One turning vector, and how many steps it has turned:
The counts run from 0 to 501.
[  0  -4  -3  -5  -4  -7   6 -10  -3   5 -17  -2  16   1  -1 -10  24  12
   6   5  -6  -4  -4   7 -18  11 -12   6   2  17  -6  10  -7  15   6 -18
   4  -2]
102
[-10  -2  -2 -16   6  -1  20   9   6   9  -3  -7   9 -17  -9   2   6  -7
  11  19   4  -3   2  11 -27   4  -4   2  -9   5  -3   2 -18   6   0 -14
   4  -4]
65
[-20 -11   4  -2  16   4 -12  -9  13  -8   4   5 -10  12  12  10 -13  13
   8   1   5   0  10  15 -15  10   0  12  -3  -9   5 -15   0  -9   6  -3
   3  -1]
493
[ -6  -7 -10   2  -7   1  -5 -19 -12   2  -1  -2  12   8  -9 -10  25  18
  11 -17 -17  -9   2  -4  -5   5 -17   4  10   7  -6  -1   5  10  -3  -7
  -3  -7]
325
[-11  -3  -7  -1   5   0  -3  13   8  -3  19   4 -15   5   0   2 -25   5
  15  -7  12   4   2  10 -24  11  -4   3   9 -18   0 -14 -16   1 -10  -1
 -12  -1]
444
[  3   7 -15   7  -7  -6  -6 -18  -6   8  -3  -6   9  11   3 -10  26  18
  -4  -2 -13   8 -13 -11   7   6   0  12  12  11  -6 -11   1  11  11  -9
  -6   5]
50
[ -3   2   4  -9   2   1  -2  10  11  -6  12   8 -14   4   5   3 -14  10
   6  -6  27   8  -9  10 -24  12  11   3   6  -9  -2  -1 -19   2  20  -5
   0  -9]
436
[ -8  13 -19   4 -11   3   0  -4 -16   6  17  -5   6   7  -7  -9  21  18
   8 -20  -4   4  -3 -16   7   3  -6  -1   9  -2  -7 -10  -7  18  -2  -1
 -15  -2]
281
[  0  -4  -2 -12  -6  -9  10  -9   0   5 -16   2  12  -8  -6 -15   9   0
   5  13 -14   2 -15   2 -22   0  -8  14   9   8  -5   3 -19   2   9 -17
  -1  -5]
385
[-19 -13  -6  -1   0  -4  -4  -7  12   9   2 -10 -15 -10  11   8 -14 -16
  16  13   7  -4  13  15  -5   7  -6   9   2  -5   4 -17  -1 -12  -8  15
  -3   1]
129
[ -4   2   6 -15  -9   4   8   2  -5  -3   9   3  -8   3   1  -1  -7  10
  16 -15  21   8   1   8 -27   7   9   0  -5  -7  -2 -13 -24   6  11  -2
   4 -11]
153
[-14   5   7 -14   1   3   8   7  16   7   0  -5  -2  -9   7   6   7  -2
   4  21  20  12   3   3 -14   3   7   2 -12   7  -4  -7 -11  -2  27   0
   8  -8]
16
[-13  -9   8 -18 -13  14  -9  -1   1 -13   8   7  -1  -5   0  -1  -1  11
  10 -19  17   5   2  -3 -16  -4 -10  -6   5  -4  -3  -3  -1  -6  19  13
  -1 -21]
201
[-16   8  -3 -13  -4  10  -5  22   6 -12  20  10  -1  -3   2   0  -2  18
   2  -8  18  12  -6  -7 -17  -1  -5  -2   2 -11  -5  -8  -6   5  16   1
 -13  -8]
112
[  6  -4 -12  11 -16  -7  -9 -27  -3   9   5 -13 -14   7   0 -11  10   3
   8 -19  -4   0  -8 -13   7   4   1   3  26   4  -6  -4   2   2   6   5
 -14  -4]
91
[ -4  -8   1   3   8  -4   0 -12   6  10  10 -11 -21  10   4   6 -15  -3
  22  -3  19  -9  11  21 -16  19   6  -2   1  -2  -1  -6 -11   3  -7  -2
   3  -5]
315
[-11  -9 -15   8   3   5 -16   1   7   1  15 -11  -5  -4 -11   2   4   0
  10 -11   4 -15   5 -12  -3   7 -16 -11  18   0  -8  15  15   2  -7   8
 -17 -10]
358
[-24   1  -5 -12  26   4  14  -1   4   4  10   2   8   3 -14   7   3   0
  -2  16 -19   1  -4  -1 -10  -5   3   9  -3  -5  -3  -7  -8  -3   2 -26
  -6  -2]
118
[ -4   0   1  -5   8   5  -2  11   7  -3  18   4 -14   6   1   3 -21   5
  11  -4  22  10  -5   9 -23  11   5   3   6 -15   1  -7 -17  -1   5  -4
  -8  -3]
440
[-21  -9  -1  -2  26   7  -8 -13   7   5   8  -4   3   4 -14   9  11   4
  -2   6 -24 -14   1  -5   1  -6  -3   2   9   4  -2  10  12  -9  10 -17
  -6 -10]
78
[  0 -13  -5  -4 -11   0 -12  -7   8  -4   7   2 -14 -12  -8  -7  -8  -9
   5 -11  -3   1 -18 -11  -6  -3  -7   4  29  -2  -4   7   0 -13   7   8
 -12 -13]
257
[-15   4  -7  -7  -1  -1  18 -10 -12  11   0  -7  15   3 -10  -4  26   8
  10   2 -23  -1   3  -3  -7   1   0   3  -7   2  -3 -13 -13  12  -6 -14
   0   1]
284
[-11 -17  10 -14  10   4  -1   2  10  -5   2   3  -5  -2   1   6 -17   0
  16  -1  12  -6   8  16 -31   7  -6   5  -4  -2  -1   0  -8  -9   1  -5
   7 -14]
485
[ -8   9  -9   9  -2   2 -15   0   4   1  18  -6 -11  17  12   3  -1  21
  11 -12  26   7   8   7  -4  20  -2   0  -1  -4  -2 -12  -4  14   0   5
  -7   2]
274
[-14 -10 -10  -1   0   4  -9  10  17   4  13 -10 -14 -10  -1   6 -17 -11
  15   1  23  -7  11   5 -15  10  -9  -6   7  -6  -2   3  -2  -2  -8  16
  -6  -9]
355
[ -3  -2 -13   7  -2 -12  -1   2  12   8   2  -9 -13   0  15   1 -14  -4
  13  11  12   3   2  18 -15  22  -3  12   4  -3   2 -15 -14   6 -10   3
  -7   9]
222
[ -3  12 -14   5 -21  -1 -13  -7  -2   2   5  -2  -4   4  12  -9  13  19
  -1 -11  11  17  -7 -12   7   8  -2   5  11   2  -3 -14   0   8  17  11
 -13  -1]
51
[ -9  -6 -11  10 -10   3 -28 -14   5  -7   9   0  -9   6  14  -3   1  17
   8 -19   1   4   2  -2   5   9 -14   5  16  -5   3 -13  12   0   4  16
  -8   0]
43
[  3  -1  -3  -3 -27  -1 -10   3  -1  -2  -1  -3  -4  -6  12  -6   4  10
  13 -12  24  10   0   4 -18  15 -12  -2   8   5  -4  -6 -11   7   8  15
  -4  -5]
100
[  2  -1 -20   9 -10  -8 -13   3   8   5  11  -5 -14  -1   5  -8 -13   1
   9  -6  10   6  -6  -9  -4  13  -7   8  25  -8  -1  -8  -8   7  -8  11
 -23   7]
221
[ -6   9 -16  -7 -14  -3  -1  10   7   1  16   4  -6 -11  -5  -6   1   2
  -5   1   6  17 -19 -19   1  -6  -1   5  18  -6  -7  -8  -8  -3  18   4
 -20  -7]
342
